A single turn carries every row of the set below to another of its rows. Some are shown first; where does it send the rows asked next?
nezup: [ -7  -5   1 -12  -3  -2   5  28 -27  -7  -9 -11 -19  23   4 -14]
dus: [ 11 -18 -19 -10   2  -7  -2  14   7  -3  15  21   6  24   6  11]
tigo: [ 25 -29   1  10 -10  -9   0  28 -13  22  10  -6   3  18   6   7]
Fuvip: [  2 -17  11  15  -4 -18   1   5 -25  25  -8   7  -4   2  22   2]
Til: [ 13  -8 -15 -11   6 -11  -3  11   5   1  14  25   0  27  15   4]
lak: [ -6  -5   4 -10  -8   4   3  31 -29  -6 -17  -3 -19  25   1 -12]
tamo: [ 14 -13 -15 -15   1  -8  -1   7   5  -2  13  25  -1  22  13   6]
senuz: [  4 -19   6  12   6 -15  -3   2 -22  27  -3   5  -8  -3  22  -2]
mag: [ -7  -5   4  -6  10  10   2 -11  -3   5 -22  20  -4  13 -24  -2]
vomo: [  3   2  15  -2   8   3  -2  21  -1 -10   0   3 -18  14 -33   7]
fada: [ 27 -31  -1   9 -11  -6  -5  20 -12  23  10  -2   1  19  12   5]
Luf: [ 14 -12 -13  -9  -1  -5  -1  11   7  -3  15  28   0  16  13   4]
bef: [  9 -30  10  11  -2 -15   0  -1 -24  28  -4   8  -6   2  16   5]
molom: [-10  -8   4  -6  19   5  -5  -7  -3   8 -21  11  -8  12 -24  -4]
kuge: [  8 -10  20   4 -14  -6  16  10 -31  13  -2 -16 -15  12 -15  -4]
Zaf: [ -3   2   5  -3  21   5   3 -10  -1   9 -17  18 -11  16 -20  -1]
lodut: [  7  -6  18   3 -13   0  20   7 -34   8  -5 -11 -12  12 -20   3]
boru: [ -8  -6   4   1  19   7   2  -1   1   8 -20  10  -9  10 -26   5]
Tur: [ -7   0  -1  -8  -6   1   6  27 -26  -4 -12  -6 -25  24   0 -12]
pabur: [  3 -21   8  11   0 -17  -6   1 -27  33  -7   9 -10  12  18  -4]
kisev: [  1 -22   0  15  -5 -14   1   6  17  13   3  18   4  22  -8  23]
tebo: [  3  -7  13   0   4   3  -5  17   1 -12   6   3 -18  15 -35   9]
zutu: [  8 -14 -19 -14   3  -4  -2   6  10  -2  17  20  -2  18   9   0]
toge: [  6 -22   1  16   0 -12  -1   3  20   7   5   7   5  20 -11  20]
Leke: [  4  -3  17  -5   7   7  -3  21   1 -12   3  14 -16  17 -30  16]
dere: [ 23 -27  -1  12 -16  -1   1  29 -19  25   5   1  -2  21   7   7]
vusil: [ -6  -3   3  -5  18   7  -1  -9  -1   8 -23  14  -9  15 -21   0]
safem: [ -3  -3  -1 -10  -6   1   8  24 -29  -4  -8  -2 -28  30  -1 -17]
bif: [ -5  -8   6  -7  -8  -1  12  31 -26  -7  -5  -7 -28  22   1  -9]
rini: [  5 -14  17   3 -12  -8  14  11 -31  11  -2 -15 -10  10 -22   0]
Vosu: [  4 -19   9   9   0 -18  -2   4 -25  28  -6   8 -11  -1  22  -2]
tebaz: [  2 -16  -1  11   0 -11  -6   1  21   9   3  10   8  24 -12  19]

tamo turns into vusil
Leke turns into lodut
vomo turns into kuge
Now these:
boru turns into bif
molom turns into nezup
safem turns into pabur
Luf turns into mag
rini turns into tigo

A single turn carries every row of the set below to another of its rows. Some are shown first; where does it send the rows asked next?
Tuguf: [  0   5 -24   6  34 -10 -19   3   9   7  -9 -18  29  28 -14  -3 -22  26
  13  -5  -3   5  15 -24  -3  -4 -15  -8 -18   7   3   1  14  -7  -4  12
  17   9   2]
Tefu: [  4 -17   3 -19  -4   3 -17 -25  10  -1 -18  -8   2  16 -12 -19 -14  -9
  21  25  -7   1  -1 -42 -10   9 -11   6  -6   7  13  14  10   6  -2  -2
  17 -17  12]
Reki: [  1 -35 -30 -12  15  -5   5 -18 -13 -14  -8  -2   4  18  -8 -22  13   1
   8   0 -17  23  -9 -16   5  12   5  -3 -19  11  -5  -1  22   5  12   9
  13 -19  16]
lirok: [ 17   7   1 -11   9  -8 -26  -2  13   5  -3 -18  17  15 -10  18 -20  13
  18   5   0  -8  10 -43   3  -7 -15   7  -5  11  16  14   3  10   2  17
  19  -1   3]
Litu: [ 19   2  19   7  12 -18  10  21 -11 -13   1 -13  -7   3 -12  17   2  12
   0  -2   5  18   6  -5  16   1 -10   6   3  15   9   4  -6  -1  -4  -5
   5 -15  -5]
Fufa: [-13 -17 -10 -18  19  -4  -1  -4   5 -20   8  -3   1   9  -8 -33 -16  16
  12 -12  18  17  25 -12  -1  17 -17   2  -6   1  12   7  -2   3  -6 -17
  -7   5 -18]
lof: [ -4  -8 -31   4  33 -15   6  -4  -4   2  -5 -24  21  24  -4 -25  -6  15
  29  -9   9   7  16  -9   8   8 -14  -8 -25  -2   9  14  19  -6  -4 -20
   6  10   2]
Zasak: [ 27  -2  21  10  14 -14  14  11  -9  -2  -5  -9  -6  10 -12   7   7  16
  14 -11   2  12   1  -6  27  -4 -15   4   6  13   8   6 -13  12 -12 -11
   1  -6  -5]
zev: [ 16   4  16  11  12 -23   5  14 -12   2  -3 -10  -8  15  -8  20   4  16
  -2 -10   2  12   6  -9   9  -3 -11   4  11  10  13   2 -11  12 -15 -14
   3 -15 -12]
Susaz: [ 20  -1  22   8  11 -12  12  18  -4 -12   0 -11  -8   8  -9  15   1  15
  -2  -5   6  15   6  -3  18   1 -14   7   3  20   9   4  -8   4   0 -12
   3 -19  -7]
kozi: [  3  -8 -27  11  35 -15  -1   1  -2   5  -3 -33  27  25  -4  -7  -7  15
  22   0  -7   1   2 -11  17  -3 -14 -13 -18   2  -4  22  13  -4   6  12
  19  10  10]
sodin: [ 13  -7  -4   0  17  -2  -7  -6   4 -13   3 -26  10  12  -7  17 -12   4
  13  19  -3  -3  -8 -43  13 -10 -16   6   4   6  -2  23   0   8  17  20
  23   1   2]
seg: [  2  -2  -6  -8   9 -46 -25  -8 -11   9   8  -2  -4  16   6 -27 -13  29
   4  13  -5  13 -10  -7 -14   5 -14 -16 -29   2   7   4  14   5   2 -18
   0   2   7]
gizov: [ -6  -9 -20 -23   5  -7  -9 -27  -8 -11 -18   7   6  27 -10 -11  -8  -5
   4  21  -2  23 -11 -20 -21  16   2   5  -6  -8   5   9  25  -6  -5   3
  13 -11   6]
fod: [  2 -26  -4 -14  -2   0 -11 -30   1  -1 -15 -13  -4  18  -8 -15  -6 -12
  19  29 -10   0 -10 -43  -5   6  -8   2  -2   0   8  17   8  12  -2   0
  19 -16  12]
lebin: [ 11 -25   3 -13   8 -43 -10 -16 -11  -2  -3  -6  -1 -18 -17 -28   6  20
 -21   3  -3   3  -9 -28   8  -5  -3 -15  -1   4  -6  13   9   7  -3   4
  15  15  21]
vomok: [  8 -14  -8  -5  12 -41 -13 -16 -20   4   7  -9 -11  15   5 -32  -1  25
   9  14 -12  16 -20 -10   2  -1 -15 -21 -28   2  -7  -1   8   9   7 -14
  -1   7  13]
faf: [ 27   0  19   8  15 -19  12  17 -13  -6  -5 -14  -9   6 -14  10   8  12
  15 -11   1  14   4  -7  25  -3 -12   4   6  12   4   1 -14   3 -13  -8
   3 -10  -4]
Sudu: [ 14 -13  -6   6  23 -18 -10   0   7   9  -1 -32  12  12  -7   1  -7   5
  30  -9  -9 -11   3 -48  11 -11 -17   6  -6  18   7  20  -3  12  13  11
  22  -6   6]
fos: [ 18   6  15   8  12 -24   7  20 -15   0  -3 -14  -9  10 -12  21   4  13
   3 -10   2  12   9 -11  13  -2  -9   3   8   9  13  -2 -11   7 -16  -8
   3 -15  -6]
nane: [  4  -3 -24   4  23   6 -10   1   1 -11   0 -26  25  27  -8  11  -9  25
  -1  17  -3   6   4 -16  10  -9 -12 -19 -22   1  -6   1  16  -2   6  18
  16   9   8]
zepup: [  8 -16 -26 -23   3 -19 -13 -13  -7   8 -17   8  17  29  -9 -21   6   2
  27 -10 -10  14   4  -6  -3  15   3  -6 -25   2  18  11  26  10 -14   6
  14 -12  16]
Nuzad: [  5 -21   0 -15   2 -51 -21  -7  -8   7  -2  -9   3 -14 -11 -23   2  22
 -24  -1   0  -3   0 -25  -4   2   1 -14  -7   5  10  14  15  11  -4   0
  15   5  22]
tamu: [ 15 -19   9 -20   6 -35 -13  -6  -6  -2  12 -20  -3 -14 -23 -26  12  19
 -18   4   5  -2 -13 -24  11  -6   3 -21   0   4   0  17   4   7   1   4
  22   5  22]
sini: [  7  -2   0 -11   8 -29 -19 -14 -10  -8  12   1  -8  11   1 -29 -14  30
   0  25  -6  21 -17  -9  -7   3 -17 -15 -25   3  -6  -3  13  -3  10  -9
  -1   7   7]
kede: [  0 -32 -26 -14  10  -4   4 -23  -9  -8 -16 -11   2  19  -4 -29  11 -10
  12   7 -14  14 -10 -20  -3  14   1  -2 -20   9  -1  -2  18   1  11  -1
  12 -19  18]
mesul: [ 12 -15   7 -21   4 -42 -19  -7  -1  -9   0   0   5 -19 -17 -25  -6  21
 -25  10   5   4  -3 -20  -1   3  -2  -8  -3   5   5  17  17  -1   0   7
  16  11  19]
Nas: [ 19  -6   1   5  19 -14   3  10 -14   3   4   4  -5  13  -7  27   7  24
   2 -17   2  20   0 -13  17   5  -2   4  -2  24  13  -2  -3   9  -5  14
  13 -25  -2]
derog: [ 26  -4   5   2  17 -15   5  11 -11   1   5   5   0  12  -7  21   7  21
  14 -13   6  20  -4  -2  27  10  -4   6  -4  20  13  11   1   5  -3  17
  13 -18   3]
vonif: [  0 -25  -5  -9  -1  -8 -13 -22   5   7 -15 -19   0  18  -6 -20  -9 -15
  23  20 -10  -2  -2 -40 -10  11 -10   5  -8   8  16  24  11   8   1  -5
  20 -25  13]
gofan: [ -8 -16 -34   1  20   5  10  -9 -15 -17   3 -32  14  25   1  -2   1  17
   3  20   5   8   6  -9  13   2  -8 -19 -25  -7   0  -1  19  -2   7 -10
   4  11   0]
kebi: [ 11  -8   7 -18   9 -47 -20  -2  -4   7   6 -15   1 -10 -25 -27   1  22
 -13  -4   8  -4  -6 -24  -5  -2   1 -15   1   5  10  21   7   5  -7   0
  23   3  20]
laru: [ -3 -16 -14 -19   6 -24 -11  -1  -5 -10  14 -15   1  10   3 -10   0   4
  13 -14  18  -6  13 -17   5  16 -21  15   5  -2  22  34  -3  27 -21  -9
   5 -10 -13]
Bar: [-20 -26 -22 -13  12 -15   5  -2 -10 -14  16 -19  -2  13   7 -18   1   6
   8  -3  18   5  22  -5   6  14 -12  -8  -8 -14  17  22   1  19  -8 -16
  -5   0 -13]
nute: [ -7  -8 -24 -20  13  -8 -10 -20 -12 -11  -9  20  12  28 -15  -5  -6   3
   0  10  -3  28  -9 -15 -18  16   2   6  -3  -4   5   8  28  -4  -6  11
  16 -10   1]
Gopu: [ -6   5 -28  -8  23   3  -9 -10  -2  -7 -11  -9  18  27 -14  -8 -16  30
  10   7   8  15  18 -21  -5   2 -10 -10 -20  -3   8 -17  16  -6 -11 -11
  -1  16  -6]
neb: [  6 -13 -22 -26  -1 -15 -14 -20  -6   8 -25  -1  13  24  -7 -25   2  -5
  28   3  -6  13   1 -10 -11  16   1  -2 -23  -3  19   6  23   8 -12  -2
  11 -13  17]
fabin: [ 22  -1   4   7  25 -19   4   6 -17   6   0  11  -3  14 -13  19   3  21
  11 -18   6  23  -8 -12  20   6  -6   9   8  18   7   9  -4   7  -9  13
  13 -15  -5]
rokon: [ -9 -25 -16 -20   9   7  -3 -13  -9 -22   6  -8  -7  14  -4 -18   1  17
   8   2  10  12  21 -18  10   7 -12 -14  -6 -11   6 -11 -10  22 -14  -7
 -12  13 -13]
kosi: [ 10  -9  10 -21   6 -33 -20  -3  -1  -6   8 -10  -1 -13 -28 -20  -2  22
 -27   6   9   2  -8 -30  -5  -2   2 -15   2   8   3   7   7  -1  -1   4
  21   1  20]
lono: [ -1 -14  -5 -21  15   0 -11  -6   6 -31  12  -1  -1   0 -13 -18 -14  12
  -1  -8  18   9  12 -32   0  13 -24  20   9  13   5   5  -8  14  -7  -5
  -1  -7 -16]
zeded: [  7 -32 -12 -21   1   2  -7 -12 -10 -23  12 -19  -8   5   0 -11  15   8
  10  -5   8  -2   6 -27  25   5 -18   0  -1   0   2   4 -13  36 -12  -1
  -2  -4  -6]

fabin turns into derog
neb turns into kede
vomok turns into sini
Now these:
kebi turns into tamu
nane turns into Tuguf
Fufa turns into Bar
sodin turns into lirok
laru turns into zeded
vonif turns into fod
fos turns into faf
gofan turns into Gopu
zepup turns into Reki
Zasak turns into Susaz
lebin turns into mesul

A single turn carries every row of the set below to another of its rows. Some are shown first; where does it send the rows asked next?
Lim: [ -6  20 -28   1   9  -4  -7   7 -11  -6   5  12 -16   7  30]
bor: [ 17 -16   1  -5 -13 -12 -10  -9 -14 -30   8   9  -7   1  12]
rusu: [ 15 -15   9   5  -4 -28  -3  10  -3  -7   0  -4  -4   5 -15]
gured: [  7  20 -27 -30  -5 -14   1  20  -6  -8   0  15 -11   2   0]
dum: [ -4  -1  24 -16  13   0   7  -2  -2 -21 -11  15 -17   4  20]
Didiz: [-14  24 -12 -12   2 -35   5   6 -19 -22  11  18 -15  17  -9]
refit: [ 10  22 -11 -10 -11 -29 -10   6  13 -23  -6  14 -15   6  -4]
Mav: [  0  32 -14   1   5  -7  16  15 -22   4 -10  22  -7  -4   0]
Fes: [  3   5 -29 -12  -5 -11  -2  28 -12  -9   4  17  -9   5  21]
rele: [ -4  -2   4  13  -8 -24  10  24   2 -12   9  -8  -3  -6   8]
sov: [ 16  16  13   0   1 -23 -12  -1   0  15   2  24  -3   6  -6]
lub: [  8  12   6   9 -16 -30  -7  -9   5  -4   6   7  -4  -2 -17]
pob: [ -9   0  -6  11  -4 -32  32  13  -9 -11   5  11  -6   9  -2]
rerev: [ 11  13  -3   0  -1  -5  -5  22 -15 -34 -11  -5 -12 -11   8]
tugo: [ 16  34 -15  -8  19 -14   2  -3 -23   9  -1  20 -21  -1   6]
Kasi: [  1  13  23  11  -2 -20   2  -2  -3 -15   7  22 -13  -2  35]
kasof: [ -5  21  -1 -18  15 -10 -12  10  -3 -24 -10  19  -3  24  -2]
Dop: [ -3  28   6   6  -4 -21  -2  10   4  14   9  18  -2  -6  19]
gaka: [ 16  21  19 -16  -5  -5 -24   2  -2  -8  -5  11 -16   8  13]
zezu: [ 25   2  -1  -2  11 -13  14 -19 -19 -19   4   0  -9  -4 -11]
koteb: [ -4  17 -21  -3   8 -16  21   9 -12  -5 -10  23   3   7 -14]
Lita: [ -7  -4  24   7   5 -10  20   9 -25   3   3  10  -6  12  15]
Tes: [-13  -1  13 -11   0 -28  22  -7 -15 -16   8  14 -27  -3  11]
gop: [-17  -3   2  -3  10 -21  11   1 -22  -6 -15  18 -24  21 -10]
povuv: [  8  16  -8  -9   0  -8 -17  13  -1 -25 -18   7 -21  -9  14]
ludi: [  5   7 -21  -1   0 -11   5 -31  -8   2   2  17 -13   3   0]
gulu: [  0  24   9 -26   2 -18   1   5   3 -32  12  15  -6   3  20]
Gigu: [  3   7  -9 -13  -6 -20   6  17  -8  -4  -6   2  -6  19 -23]
tubo: [  8   0  16  -8  -9 -15 -17  -3 -21 -26   9   8 -21  -4  27]
rebam: [ -2  -2  21  19   5 -13   5 -13 -27 -21  -2  17  -9   0  13]
raf: [ 13  11  15  12  -2  -7   8 -22 -25 -18  -6  15  -9  -9  -7]
rago: [  4 -10 -11   6   1  -3   5  -8  -8 -31  10  -7  -4   5  14]
satu: [ 15  12  -5   1  20  -7   0  19 -24 -23   6  -8 -11   0  23]
tebub: [ -3   1   2  -1   2 -18  24  -9 -32  -3  15  24   4  12  -1]
Tepez: [  4   3   9   4   6 -15   0  34  -4   8   2   8  -2   3  21]
luman: [  6   2 -11  -2  -6 -15  10 -16 -21   5   9  39  -3   7   5]

satu turns into Lim
Dop turns into sov
Now these:
dum turns into gulu
pob turns into Lita
tubo turns into povuv
bor turns into rerev

A single turn carries every row of the set below to another of its rows. Some are shown first; where does it send the rows asked next?
tutes: [-13   7 -14  10 -12   1  29 -21  -4  -7   1  16 -17  24 -10]
Sif: [  2   4   9  20  -1  -1  -7  -3 -15  -3   4 -18 -24  -3  14]
zapop: [-19  -8 -25  12   4   3  16  -7   0   5  13  13  -7  37  -7]
pofup: [-10   6 -18  -2  -3  -3  -1  -9   6  -1  29  25   0  24  -1]
Sisa: [-11  -2  -6  -1  -3  13  -6  -8  13  14  13   5  19  23   9]
lalus: [ -5   9  12   1  -5   7  17 -18 -14 -12 -17  14 -16  31  -9]
Gog: [ 14  11  20  -9   2   7  17  -8  -2 -18  -1   3  -6  18   6]
divot: [-11 -12 -11  15   5  21   4  -6  -7   7   0  -2  13  39  -1]
naz: [ 11  13 -10   0 -12  -1  17 -18  -2 -19  14  20  -9  12   2]
tun: [ -4  -4 -12   9   6  27  -2   1   1   4  14   2  14  33   9]
lev: [ -9 -12  10  10   2 -13 -10   2 -10   9   3 -19 -13  -1   8]
lesu: [-20   4  -3  14  -3   0 -15  -5 -15  -2  16   7 -13 -15  -8]
dekid: [-10 -10  20  19   5  -5  -7  13  -3  15  -3  -8 -17  12   1]
Fibi: [-17 -13  -3  27 -17  -5 -10   0  -2  20  -1   4  -4  -1  -2]
kuv: [ -4  10   0  19   1   3 -11  -5 -19  -8  10   4 -29 -10   5]
Peguk: [-21 -14  -2  11  -3 -10 -13  -4  -9  12   8  -2  -5 -13  -1]
nuso: [  7  -7  10  -1   2  24  -4  -6  -9  -2 -15  15  11  22   9]
rim: [-20   6   1  24 -14  -5 -11   3 -16   0  19   9 -10   3 -19]
nadi: [ -9   0 -24   5   0  -1  15  -5  10   4  26  11  -8  33   7]
ramo: [  8  -9  13  -7   8  12   2  -4  10   6 -10   6   6  20  18]
sib: [ -8   9  -6  -4 -19  -9  28 -20   5  -9   7  14 -13  19  -1]
Ziza: [ -2   7  20 -13  -8   3  12 -14  -9 -14 -12  17  -5  20  -2]
zun: [  6   0   0  27  -5  -4   0   6 -20  -9   5  17 -29  -3  -6]
Lasi: [  4  -9   6   9   3  19   4 -12 -14   0 -24   8   1  36   4]
Siso: [  4   4  16  29  -8   8   9   5 -12  -4  -2 -15 -17  -2   0]

Sisa turns into pofup
dekid turns into Fibi
Now these:
Sif turns into lev
tun turns into nadi
Lasi turns into divot

